[[ 45 -14  78  28]
 [ 53 -59  -4  59]
 [ 11 -46  71  54]
 [100 -29 -15  29]
 [ 70   6  76  10]]
=>
[[ 28  78 -14  45]
 [ 59  -4 -59  53]
 [ 54  71 -46  11]
 [ 29 -15 -29 100]
 [ 10  76   6  70]]

[[ 103  104   23  102]
 [ -54  -61   77  104]
 [ -41  -25 -105  -98]
 [  77   69   74  -51]]
=>
[[ 102   23  104  103]
 [ 104   77  -61  -54]
 [ -98 -105  -25  -41]
 [ -51   74   69   77]]

[[ 37 -51  27 -39  64 -65 -62 -48  53 -32  17 -41  -9  44]
 [ 55 -80  38 -15  57 -52   3 -39 -18 -54 -30  34   6  52]]
=>
[[ 44  -9 -41  17 -32  53 -48 -62 -65  64 -39  27 -51  37]
 [ 52   6  34 -30 -54 -18 -39   3 -52  57 -15  38 -80  55]]

[[ 19  24  16   3   6]
 [ 18  38  24  10 -29]
 [ 94  21  10  33  51]
 [ 89  25  13  28  51]]
=>
[[  6   3  16  24  19]
 [-29  10  24  38  18]
 [ 51  33  10  21  94]
 [ 51  28  13  25  89]]

[[ 16  17  -8 -23  -9  30 -55 -44 -68 -31 -21  53]
 [ 14  13 -10 -24  -5  25 -46 -45 -72 -32 -20  48]
 [ 63  43  -3  15 -27  96 -68 -54 -37  -2 -19  34]
 [ 44  39  -3   3 -21  72 -73 -49 -45 -18 -20  42]
 [  5  -5   0 -39  12   6  -7 -38 -32 -51  -6  28]
 [-20 -23   6 -40  27 -19  33 -26  -6 -41   7  28]]
=>
[[ 53 -21 -31 -68 -44 -55  30  -9 -23  -8  17  16]
 [ 48 -20 -32 -72 -45 -46  25  -5 -24 -10  13  14]
 [ 34 -19  -2 -37 -54 -68  96 -27  15  -3  43  63]
 [ 42 -20 -18 -45 -49 -73  72 -21   3  -3  39  44]
 [ 28  -6 -51 -32 -38  -7   6  12 -39   0  -5   5]
 [ 28   7 -41  -6 -26  33 -19  27 -40   6 -23 -20]]

[[ 82  89]
 [  4  52]
 [ 68 -28]
 [  0   6]
 [-29   3]]
=>
[[ 89  82]
 [ 52   4]
 [-28  68]
 [  6   0]
 [  3 -29]]
---
[[-16  56 -19  52  -3]
 [  7 -71 -76 -27 -44]
 [  1 -61 -75   3 -35]
 [ 21 -66  -1 -62 -10]
 [ -2 -52  26 -76  -7]]
=>
[[ 56 -19]
 [-71 -76]]

[[-38  31  10 -24]
 [-41  26  26 -30]
 [-19 -19  81 -33]]
=>
[[31 10]
 [26 26]]

[[ 91 -39 -44 -38  33]
 [ -9 -16 -67  16   3]
 [-26  -7 -12 -46 -70]]
=>
[[-39 -44]
 [-16 -67]]

[[ 63 -20   0 -86]
 [-33  38  29  39]
 [ 14 -43 -45  75]]
=>
[[-20   0]
 [ 38  29]]

[[ 16 -94  -3 -41 -47]
 [ -7 -23  20 -97 -31]
 [ 11  -1  -2 -17  21]
 [ 12 -20  16  25 -10]
 [-59 -47 -46 -34 -19]]
=>
[[-94  -3]
 [-23  20]]

[[-35  64  24  10]
 [ 75 -34 -31 -65]
 [ -8 -18  68  94]]
=>
[[ 64  24]
 [-34 -31]]

[[-48 -31 -96]
 [ -8 -39 -40]]
=>
[[-31 -96]
 [-39 -40]]

[[ 93 -44 -14]
 [ -5  19  -2]
 [ 14  22   1]
 [ 10  21   0]
 [ 12 -40  -8]]
=>
[[-44 -14]
 [ 19  -2]]

[[ 56  87   0 -86  58]
 [ 57  69 -43 -35  -5]
 [-86 -74 -82  25 -71]
 [-24  77  45 -89  73]]
=>
[[ 87   0]
 [ 69 -43]]
---
[[-23  70  65  -4 -22  76  61  64  55 -18  80  71  65  76  74]
 [-26  69  62 -13 -25  76  60  66  51 -20  82  72  65  79  78]
 [-70  18  24 -62 -69  54  38  42   0 -70 -13  68  34 -50  75]
 [ 27 -69 -63  15  27 -75 -61 -67 -51  22 -82 -74 -65 -80 -78]]
=>
[[ 70  65  -4 -22  76  61  64  55 -18  80  71  65  76  74 -23]
 [ 69  62 -13 -25  76  60  66  51 -20  82  72  65  79  78 -26]
 [ 18  24 -62 -69  54  38  42   0 -70 -13  68  34 -50  75 -70]
 [-69 -63  15  27 -75 -61 -67 -51  22 -82 -74 -65 -80 -78  27]]

[[-22  41  30  37 -23   3 -17  -2  33  -5]
 [-20  39  37  29 -22   0   3  18  32 -20]
 [-38  -5 -32  35  35 -28 -58 -64 -28  55]
 [-42 -15 -44  28  53 -39 -62 -73 -47  64]
 [-36  30   2  42   4 -13 -56 -46   4  32]
 [ 43  12  43 -32 -50  37  65  75  43 -65]]
=>
[[ 41  30  37 -23   3 -17  -2  33  -5 -22]
 [ 39  37  29 -22   0   3  18  32 -20 -20]
 [ -5 -32  35  35 -28 -58 -64 -28  55 -38]
 [-15 -44  28  53 -39 -62 -73 -47  64 -42]
 [ 30   2  42   4 -13 -56 -46   4  32 -36]
 [ 12  43 -32 -50  37  65  75  43 -65  43]]

[[ -3  23  -1 -26  24  85]
 [ -7  31 -29  19 -32  85]]
=>
[[ 23  -1 -26  24  85  -3]
 [ 31 -29  19 -32  85  -7]]

[[ 43 -55  46  39 -57  12 -18]
 [-45 -49 -13 -36 -64 -20  56]
 [-32 -27  -7 -22 -42 -19  80]]
=>
[[-55  46  39 -57  12 -18  43]
 [-49 -13 -36 -64 -20  56 -45]
 [-27  -7 -22 -42 -19  80 -32]]

[[  9 -16 -19   2   3  17  44   7 -17   8   5 -28 -20  10  22  22]
 [ -2  20   0  20  30  11  21  29  31   0  21   6   9  13  30   1]
 [ 43   4  79  70  33  37 -42  -1   4 -14   2  47  64 -13 -17  19]
 [ -6 -10 -45 -27  -6  11  63  16   1  31  17 -33 -37  15  33  13]
 [-27  40 -21  -9  19 -17  14  33  51   5  22  11  -1  19  29 -22]]
=>
[[-16 -19   2   3  17  44   7 -17   8   5 -28 -20  10  22  22   9]
 [ 20   0  20  30  11  21  29  31   0  21   6   9  13  30   1  -2]
 [  4  79  70  33  37 -42  -1   4 -14   2  47  64 -13 -17  19  43]
 [-10 -45 -27  -6  11  63  16   1  31  17 -33 -37  15  33  13  -6]
 [ 40 -21  -9  19 -17  14  33  51   5  22  11  -1  19  29 -22 -27]]

[[ -12   98   86    4  -77]
 [ -48  -44  -89 -106   97]
 [ -29  -30  -72  -90   77]]
=>
[[  98   86    4  -77  -12]
 [ -44  -89 -106   97  -48]
 [ -30  -72  -90   77  -29]]

[[ 23  -9  14 -21  73  68]
 [ 40 -58  -5 -16  41  64]
 [ 15   9 -78  77 -33 -16]
 [ 21 -13  -1  -1  70  67]
 [-65  -7  61 -32 -33 -56]
 [  7 -25 -59  64   4   6]
 [-12   8 -46  64  17   6]
 [-61 -27  41 -12 -11 -38]]
=>
[[ -9  14 -21  73  68  23]
 [-58  -5 -16  41  64  40]
 [  9 -78  77 -33 -16  15]
 [-13  -1  -1  70  67  21]
 [ -7  61 -32 -33 -56 -65]
 [-25 -59  64   4   6   7]
 [  8 -46  64  17   6 -12]
 [-27  41 -12 -11 -38 -61]]
